3,-16,43,-33,-25,27,11 → 11

33,20,-29,41 → 20

6,-33,15,43,-23,31,4
9,11,-1,49,30,26,52
→ 43

-20,-23,-4,-42,-50,37,7
-6,9,-52,7,-5,17,-41
→ 9

33,-11,-5,35,20,51,42 → 35

10,-19,-6,35
2,-45,-11,5
9,-19,-2,21
→ 10
---
Input:
[[-11  -9   0  14  19]
 [ 17  34  13 -27 -40]]
Output: 14

Input: [-21 -33 -43  -2 -41   2]
Output: -41

Input:
[[ 41 -20  22  36  18   7]
 [ 25   7 -10  -7  25  33]]
Output: 18

Input:
[[ -2  -7  -4  12 -31]
 [-17 -17  44  18 -32]]
Output: 12

Input: [29 30 41 43 31 42 38]
Output: 42

Input: [-5 -6 42  6 10  2]
Output: 10

Input: [ 11  10  -9 -27  -4 -37 -14]
Output: -37

Input:
[[-22 -14   8 -11  10  -4   6]
 [ -4   5  14  -4   4   6  -6]
 [-16  18  33   5   8 -40   8]]
Output: -4

Input:
[[ -1 -26   6  27   4]
 [-11 -26   9  38  27]
 [  6  -9  11  26   9]]
Output: 27

Input: [ 41 -13 -35  -1 -15]
Output: -1
---
[-52  14   1  31  -2  10] 1
[-15 -13 -45  41  42   1] -45
[ 47  11  14 -41   4   8] 14
[ -7   3  35  30  30 -45] 35
[-21  -4  41   3  -2   8] 41
[ 27 -46 -17  50  39  19] -17
[ 17  38 -40 -34  48 -25] -40
[ 29 -41 -36  12 -22  30] -36
[-48 -38 -43  40 -31   9] -43
---
[[-11 -50 -13 -26 -14   1  23]
 [  1   4 -23 -17 -28   0 -31]] Out: 23, 1

[[ 45  22  45  21  28  44]
 [ 35 -25  32 -24 -31  41]] Out: 44, 35

[[-22 -22  -3  -9  42]
 [  3 -31   7   7 -18]
 [-18 -35   4  -7  32]] Out: 42, -18

[ 12  33   4 -20  17 -45  50] Out: 50, 12

[-11  -9  45 -25  -3 -23] Out: -23, -11

[ 25   0  18  -2  -1  50 -27] Out: -27, 25

[  5 -40 -52   9 -46 -22 -22] Out: -22, 5

[[ -5 -36  -8  43  15]
 [ -6 -36  -8  40  17]] Out: 15, -6

[-49 -19  27  -2  44  -5] Out: -5, -49
---
Q:
[[ 39   2 -20 -13  36]
 [ 31   3  50  42 -29]]
A: -29

Q:
[[  1  11  -7 -30  43  19 -10]
 [-18   0   6   7 -12  40   6]]
A: 6

Q:
[[-45  13  24  45 -18  33 -47]
 [ 16   1 -30  -7  47 -13  16]]
A: 16

Q:
[[ -5   1  27  10  18]
 [ -4  45  22 -23 -17]]
A: -17

Q:
[[ -4 -29 -18  21 -22  -5 -31]
 [-20 -33 -26  15 -31   4 -37]]
A: -37

Q:
[[-10 -29 -29   1 -12]
 [ 31 -37 -37   9  33]]
A: 33

Q:
[[-20  14 -30  13]
 [ 25  37  12 -31]]
A: -31
---
[[  6  27  10 -26  34  25   8]
 [-38  12 -26 -22   3 -32  -8]] Out: 8, -38

[  9   3 -38   1] Out: 1, 9

[47  2 14 23] Out: 23, 47

[-25  52   8  12   4] Out: 4, -25

[ 31   2 -45  20] Out: 20, 31

[ -2 -12 -38   7  18  10] Out: 10, -2
---
[ 91 148  18 232 160] => 91, 160

[49 68 76 10 45 69] => 49, 69

[535 743 718 755 152 677 881] => 535, 881

[[  9 -15 -14   0  -8  -5]
 [-38  49  -4 -11 -18  -8]] => 9, -8

[3 9 3 3 2] => 3, 2

[[3668 3346 4191 5533]
 [7966 6256 8054 2978]
 [6085 4136 6536 7052]] => 3668, 7052
---
[[-8, 41, -37, -43],
 [21, -29, 17, 23],
 [3, 7, 26, 6]] -> 26

[[-33, -45, 28, 5, -32],
 [-17, -2, -18, 0, 12]] -> 0

[[17, 40, 3, -26, -26],
 [27, 20, 25, 2, 38]] -> 2

[[12, -13, -12, -2],
 [0, -39, 0, 8],
 [3, 1, -32, 10]] -> -32

[[15, 5, 32, -8],
 [-14, 23, 48, 0]] -> 48

[23, 51, 25, 3, -1, -5] -> -1

[[-20, -37, -13, -9, -1, 9, -10],
 [-13, -32, -17, -6, 6, -3, -4]] -> -3
---
[[-23  -3  -1  -7  31 -16]
 [ 34   4  -9  15 -24  39]] gives -7

[[-14 -25  29  21  -3  -2]
 [ -9 -37  52  33  -6  -6]
 [-11 -35  46  31  -5  -5]] gives 33

[[-14  38 -22   5  17  13  24]
 [ 26 -28  25 -21  22   8 -30]
 [-28  -3 -28 -25  13   4  32]] gives 22

[[-27   8  19   8 -26]
 [  4   3  19 -52   6]] gives 19

[[ 10  -2  -9  -3   9]
 [ -3   4  26 -31  12]
 [ 49  -2 -14   9   9]] gives 26

[[17 15 24 10 20 15 14]
 [10 23 12 12 13  7  8]
 [17 44 19 17 13 18 15]] gives 13

[[ 32  23 -15  13   0  26]
 [ 34  26 -22  28   9  39]] gives 13

[[ -4 -18  37  29 -17  47 -20]
 [-30 -46 -46  23 -18  25 -23]] gives -17

[[-26 -37 -51 -39]
 [-10  28  12  48]
 [  4  28  19  31]] gives 28

[[-43  19  13  19 -27]
 [-39  35  11 -24 -14]] gives 13
